In the data rows, the value 500 means zero.
Here are some points, one per row:
tensor([456, 691, 510, 515, 593, 524, 526, 753, 662, 475, 478, 561, 431, 279, 559, 537, 589, 696, 259, 553, 262, 632, 393, 555, 498, 394, 640, 583, 524, 383, 423, 545, 602])
tensor([719, 498, 551, 424, 512, 416, 392, 594, 502, 559, 515, 504, 385, 735, 528, 432, 293, 285, 346, 503, 690, 497, 468, 290, 586, 273, 674, 595, 762, 620, 659, 801, 348])
tensor([428, 573, 610, 398, 560, 660, 485, 591, 517, 541, 680, 398, 490, 358, 505, 520, 617, 380, 468, 661, 435, 440, 375, 414, 630, 595, 376, 314, 568, 606, 461, 677, 839])
tensor([592, 499, 576, 278, 380, 540, 602, 493, 563, 678, 515, 369, 501, 471, 449, 337, 664, 532, 528, 408, 668, 398, 660, 569, 595, 351, 688, 370, 338, 430, 426, 410, 298])
tensor([565, 623, 388, 473, 617, 368, 537, 513, 303, 598, 519, 367, 389, 405, 405, 571, 669, 507, 637, 440, 533, 427, 635, 725, 592, 603, 494, 753, 609, 615, 520, 463, 459])
tensor([553, 644, 275, 704, 486, 574, 608, 678, 505, 443, 466, 334, 416, 683, 613, 300, 601, 354, 574, 671, 520, 293, 500, 547, 395, 447, 645, 609, 503, 277, 429, 444, 343])
tensor([664, 571, 551, 548, 562, 567, 626, 422, 571, 362, 362, 525, 434, 343, 432, 526, 566, 394, 386, 460, 444, 348, 478, 583, 636, 715, 510, 573, 462, 566, 402, 526, 475])
tensor([471, 640, 542, 805, 439, 490, 464, 367, 537, 509, 746, 249, 832, 598, 604, 241, 618, 463, 504, 534, 596, 624, 309, 562, 312, 317, 533, 568, 395, 553, 352, 395, 400])
tensor([461, 815, 505, 721, 565, 474, 439, 595, 406, 745, 546, 585, 518, 572, 512, 470, 448, 594, 858, 466, 573, 637, 391, 576, 534, 440, 573, 484, 511, 205, 464, 644, 290])
tensor([335, 378, 178, 386, 368, 425, 553, 477, 512, 402, 587, 706, 399, 446, 467, 646, 564, 448, 575, 426, 502, 560, 324, 386, 510, 419, 679, 282, 467, 547, 481, 360, 428])
tensor([435, 530, 653, 630, 375, 373, 294, 615, 568, 470, 534, 464, 426, 467, 430, 569, 198, 449, 651, 458, 539, 391, 595, 748, 513, 507, 287, 392, 454, 504, 643, 276, 464])
tensor([505, 388, 557, 303, 491, 575, 697, 496, 510, 647, 595, 758, 457, 770, 415, 330, 386, 726, 502, 451, 624, 348, 406, 573, 425, 706, 469, 460, 497, 519, 652, 378, 646])
tensor([540, 437, 444, 312, 466, 606, 490, 443, 492, 543, 545, 665, 533, 373, 423, 539, 362, 462, 667, 762, 545, 617, 701, 520, 392, 524, 531, 672, 423, 507, 530, 557, 486])
tensor([489, 353, 639, 494, 520, 420, 543, 419, 294, 627, 422, 560, 274, 429, 542, 363, 515, 639, 301, 822, 546, 377, 426, 522, 483, 489, 550, 585, 582, 679, 542, 355, 539])
tensor([432, 349, 280, 493, 659, 366, 466, 397, 625, 589, 456, 400, 529, 586, 487, 584, 337, 594, 749, 549, 331, 406, 674, 593, 453, 296, 628, 409, 554, 676, 469, 381, 475])
tensor([479, 469, 539, 483, 609, 786, 517, 498, 250, 471, 605, 449, 270, 517, 402, 449, 466, 663, 534, 667, 509, 680, 603, 241, 602, 477, 704, 624, 524, 466, 412, 428, 651])
tensor([434, 290, 543, 501, 533, 527, 487, 660, 435, 638, 363, 586, 446, 562, 257, 380, 536, 273, 441, 462, 405, 554, 587, 582, 377, 696, 536, 454, 524, 631, 392, 649, 483])
tensor([592, 628, 627, 579, 411, 378, 621, 297, 618, 375, 459, 591, 527, 465, 385, 564, 616, 473, 471, 355, 529, 534, 498, 340, 328, 497, 293, 518, 553, 539, 536, 542, 565])
tensor([592, 521, 545, 444, 613, 669, 486, 477, 614, 704, 372, 494, 331, 581, 483, 596, 626, 466, 352, 655, 478, 616, 504, 578, 410, 464, 396, 600, 432, 493, 614, 247, 453])
tensor([559, 224, 515, 529, 572, 400, 658, 556, 353, 427, 583, 443, 373, 445, 421, 620, 469, 688, 432, 521, 447, 504, 422, 428, 598, 542, 555, 365, 371, 436, 731, 444, 505])
tensor([551, 623, 433, 473, 205, 156, 408, 428, 539, 696, 425, 450, 578, 484, 720, 747, 413, 563, 387, 509, 513, 594, 728, 604, 443, 491, 637, 279, 556, 403, 605, 377, 588])
tensor([360, 394, 402, 498, 586, 419, 433, 667, 378, 310, 682, 824, 528, 516, 613, 682, 606, 375, 544, 390, 367, 513, 715, 597, 544, 403, 501, 402, 405, 515, 463, 287, 662])
tensor([674, 424, 729, 428, 609, 659, 555, 549, 264, 490, 412, 410, 593, 510, 411, 779, 593, 607, 523, 540, 443, 376, 415, 577, 351, 451, 505, 426, 618, 489, 400, 489, 459])
tensor([505, 630, 327, 800, 392, 527, 552, 520, 506, 468, 362, 459, 491, 457, 476, 487, 384, 486, 577, 535, 462, 736, 458, 517, 511, 533, 255, 589, 416, 449, 339, 542, 464])
tensor([627, 483, 382, 677, 414, 378, 441, 419, 328, 454, 530, 571, 596, 561, 362, 502, 514, 853, 468, 485, 381, 371, 469, 486, 474, 311, 597, 418, 271, 687, 518, 538, 443])
tensor([404, 444, 611, 517, 686, 610, 808, 609, 408, 535, 503, 419, 561, 236, 577, 420, 519, 402, 476, 375, 421, 595, 544, 529, 338, 356, 348, 412, 518, 405, 499, 631, 489])
tensor([488, 584, 436, 454, 613, 556, 399, 245, 623, 377, 580, 425, 483, 353, 539, 549, 539, 501, 444, 284, 183, 650, 471, 475, 396, 702, 532, 412, 548, 613, 652, 330, 481])
tensor([736, 255, 429, 375, 411, 538, 356, 571, 496, 578, 660, 475, 426, 428, 535, 517, 460, 497, 600, 483, 504, 473, 460, 408, 405, 590, 562, 646, 409, 460, 431, 446, 729])
tensor([527, 409, 522, 531, 365, 547, 234, 504, 545, 449, 596, 501, 444, 582, 553, 596, 733, 781, 685, 450, 640, 645, 740, 723, 548, 533, 481, 410, 413, 629, 537, 576, 334])
tensor([427, 565, 526, 410, 724, 425, 388, 470, 439, 524, 435, 436, 310, 724, 556, 558, 212, 596, 476, 564, 534, 347, 544, 406, 486, 780, 485, 427, 278, 525, 458, 584, 454])
tensor([535, 504, 429, 494, 727, 416, 401, 348, 577, 470, 325, 590, 655, 309, 478, 655, 539, 511, 314, 436, 643, 489, 443, 410, 369, 489, 428, 715, 456, 520, 473, 611, 679])
tensor([643, 414, 472, 571, 681, 515, 457, 393, 547, 364, 660, 613, 544, 619, 500, 458, 496, 486, 315, 694, 617, 390, 585, 399, 484, 677, 434, 239, 553, 485, 435, 372, 467])
tensor([353, 471, 414, 672, 472, 585, 666, 683, 555, 710, 517, 409, 562, 306, 718, 590, 502, 536, 398, 558, 798, 498, 703, 356, 490, 622, 429, 521, 516, 705, 407, 435, 487])
tensor([283, 362, 505, 487, 426, 681, 398, 422, 477, 552, 580, 652, 573, 505, 556, 449, 518, 438, 388, 570, 192, 334, 591, 573, 637, 602, 468, 574, 538, 380, 703, 440, 584])
tensor([350, 447, 489, 533, 434, 381, 587, 515, 657, 250, 401, 301, 803, 589, 577, 547, 570, 512, 567, 544, 418, 676, 554, 319, 541, 675, 526, 704, 400, 410, 407, 491, 350])
Along one direction, these points spread out more than along any other. Take the direction at right angles to it along which they spread out most. Go by this last direction. Where along it does each point below lie, from 0 to 99? The average is 50, and the first point in the table lies past the average. One standard deviation of the points above along it is 16.
tensor([350, 447, 489, 533, 434, 381, 587, 515, 657, 250, 401, 301, 803, 589, 577, 547, 570, 512, 567, 544, 418, 676, 554, 319, 541, 675, 526, 704, 400, 410, 407, 491, 350]) 58
tensor([592, 628, 627, 579, 411, 378, 621, 297, 618, 375, 459, 591, 527, 465, 385, 564, 616, 473, 471, 355, 529, 534, 498, 340, 328, 497, 293, 518, 553, 539, 536, 542, 565]) 61
tensor([404, 444, 611, 517, 686, 610, 808, 609, 408, 535, 503, 419, 561, 236, 577, 420, 519, 402, 476, 375, 421, 595, 544, 529, 338, 356, 348, 412, 518, 405, 499, 631, 489]) 77
tensor([559, 224, 515, 529, 572, 400, 658, 556, 353, 427, 583, 443, 373, 445, 421, 620, 469, 688, 432, 521, 447, 504, 422, 428, 598, 542, 555, 365, 371, 436, 731, 444, 505]) 42
tensor([719, 498, 551, 424, 512, 416, 392, 594, 502, 559, 515, 504, 385, 735, 528, 432, 293, 285, 346, 503, 690, 497, 468, 290, 586, 273, 674, 595, 762, 620, 659, 801, 348]) 57
tensor([643, 414, 472, 571, 681, 515, 457, 393, 547, 364, 660, 613, 544, 619, 500, 458, 496, 486, 315, 694, 617, 390, 585, 399, 484, 677, 434, 239, 553, 485, 435, 372, 467]) 49
tensor([435, 530, 653, 630, 375, 373, 294, 615, 568, 470, 534, 464, 426, 467, 430, 569, 198, 449, 651, 458, 539, 391, 595, 748, 513, 507, 287, 392, 454, 504, 643, 276, 464]) 22
tensor([488, 584, 436, 454, 613, 556, 399, 245, 623, 377, 580, 425, 483, 353, 539, 549, 539, 501, 444, 284, 183, 650, 471, 475, 396, 702, 532, 412, 548, 613, 652, 330, 481]) 49
tensor([535, 504, 429, 494, 727, 416, 401, 348, 577, 470, 325, 590, 655, 309, 478, 655, 539, 511, 314, 436, 643, 489, 443, 410, 369, 489, 428, 715, 456, 520, 473, 611, 679]) 70
tensor([664, 571, 551, 548, 562, 567, 626, 422, 571, 362, 362, 525, 434, 343, 432, 526, 566, 394, 386, 460, 444, 348, 478, 583, 636, 715, 510, 573, 462, 566, 402, 526, 475]) 70
